M =
[[  46.34   99.50  -90.17  -72.76  -24.80 -226.73  -66.28 -102.81]
 [  -6.84 -134.92  -56.83  -56.04 -126.80   16.69   15.25  -65.70]
 [  -5.13    5.67  -71.30  -69.99  -54.53 -125.32  -52.60  -75.12]
 [ -67.27 -160.72  -45.08  -42.73  -87.75   73.68  -19.66  -17.68]
 [ -57.10 -266.17  -30.58  -39.12 -189.58  160.91   61.59  -41.59]
 [-117.21  136.17    0.41   -0.65  164.20 -123.41 -161.74   34.09]]
M[0, 0] = 46.34
M[5, 5] = -123.41
M[1, 0] = -6.84
M[0, 1] = 99.50
M[2, 7] = -75.12
M[4, 4] = -189.58
M[5, 4] = 164.20
M[:, 2] = [-90.17, -56.83, -71.30, -45.08, -30.58, 0.41]
M[3, 5] = 73.68
M[:, 6] = [-66.28, 15.25, -52.60, -19.66, 61.59, -161.74]
M[2, 1] = 5.67
M[5, 3] = -0.65
M[1, 3] = -56.04
M[4, 2] = -30.58
M[3, 1] = -160.72
M[0, 6] = -66.28
M[1] = [-6.84, -134.92, -56.83, -56.04, -126.80, 16.69, 15.25, -65.70]
M[3] = [-67.27, -160.72, -45.08, -42.73, -87.75, 73.68, -19.66, -17.68]
M[1, 2] = -56.83
M[4, 7] = -41.59
M[3, 2] = -45.08
M[0] = [46.34, 99.50, -90.17, -72.76, -24.80, -226.73, -66.28, -102.81]
M[1, 4] = -126.80
M[:, 0] = [46.34, -6.84, -5.13, -67.27, -57.10, -117.21]
M[3, 4] = -87.75
M[3, 6] = -19.66
M[4] = [-57.10, -266.17, -30.58, -39.12, -189.58, 160.91, 61.59, -41.59]
M[2, 6] = -52.60
M[:, 3] = [-72.76, -56.04, -69.99, -42.73, -39.12, -0.65]
M[3, 7] = -17.68

arr =
[[ 15 -10  -5   1  27 -11   4  11]
 [-42   3  31  -9  34 -19 -17 -54]
 [ 62  19 -10  -9  42 -23 -39  72]
 [-43 -17 -14   8  17  11  31 -54]
 [  8   6 -18  -5  29   2  -2  15]
 [ 42  18 -33  -3  35 -12 -19  33]
 [-32 -25  27  -6  22  -2  16  -2]
 [-37 -33  33  12  18  -4  29 -59]]
arr[0, 0]: 15
arr[6, 1]: -25
arr[4, 0]: 8
arr[5, 5]: -12
arr[0, 7]: 11
arr[5, 6]: -19
arr[:, 6]: [4, -17, -39, 31, -2, -19, 16, 29]
arr[:, 4]: [27, 34, 42, 17, 29, 35, 22, 18]
arr[5, 0]: 42
arr[5, 3]: -3
arr[0, 6]: 4
arr[6, 5]: -2
arr[1, 2]: 31
arr[2, 0]: 62
arr[2, 7]: 72
arr[7, 5]: -4
arr[:, 5]: [-11, -19, -23, 11, 2, -12, -2, -4]
arr[7, 4]: 18
arr[1, 0]: -42
arr[:, 3]: [1, -9, -9, 8, -5, -3, -6, 12]
arr[3, 5]: 11
arr[1, 3]: -9
arr[2, 3]: -9
arr[0, 1]: -10
arr[6]: [-32, -25, 27, -6, 22, -2, 16, -2]
arr[6, 3]: -6
arr[2, 6]: -39
arr[2]: [62, 19, -10, -9, 42, -23, -39, 72]

data = [908, 950, 826, 117, 964, 125, 491, 221, 732, 899, 393, 643, 483]
data[0] -> 908
data[3] -> 117
data[5] -> 125
data[6] -> 491
data[2] -> 826
data[9] -> 899

W =
[[-1.971  0.631 -1.132 -1.096  1.958  0.304  1.230  0.304  1.531]
 [ 2.135 -0.080 -0.367  0.658  0.175  1.034  1.530 -0.251  1.758]
 [ 0.124  1.474  1.927 -0.792  2.391  0.643 -0.127  1.096  0.977]]
W[0][0] = -1.971
W[2][0] = 0.124
W[1][2] = -0.367
W[2] = [0.124, 1.474, 1.927, -0.792, 2.391, 0.643, -0.127, 1.096, 0.977]
W[:, 7] = [0.304, -0.251, 1.096]
W[0][4] = 1.958
W[2][2] = 1.927
W[0][7] = 0.304
W[:, 8] = [1.531, 1.758, 0.977]
W[0][5] = 0.304
W[2][5] = 0.643
W[1][7] = -0.251
W[1][0] = 2.135
W[1][8] = 1.758
W[2][6] = -0.127

grid =
-54,16,-8,-40
-22,16,8,-15
-2,-18,-14,-9
-39,-5,-18,-34
57,-14,7,38
59,-10,7,41
50,-17,0,32
54,-17,8,37
-5,-18,-14,-10
58,-12,5,40
Rows and columns are counted from 0.
(0, 0)	-54
(2, 0)	-2
(8, 0)	-5
(9, 3)	40
(7, 1)	-17
(3, 2)	-18
(0, 3)	-40
(5, 1)	-10
(4, 0)	57
(6, 3)	32
(3, 1)	-5
(7, 2)	8
(8, 3)	-10
(5, 0)	59
(2, 3)	-9
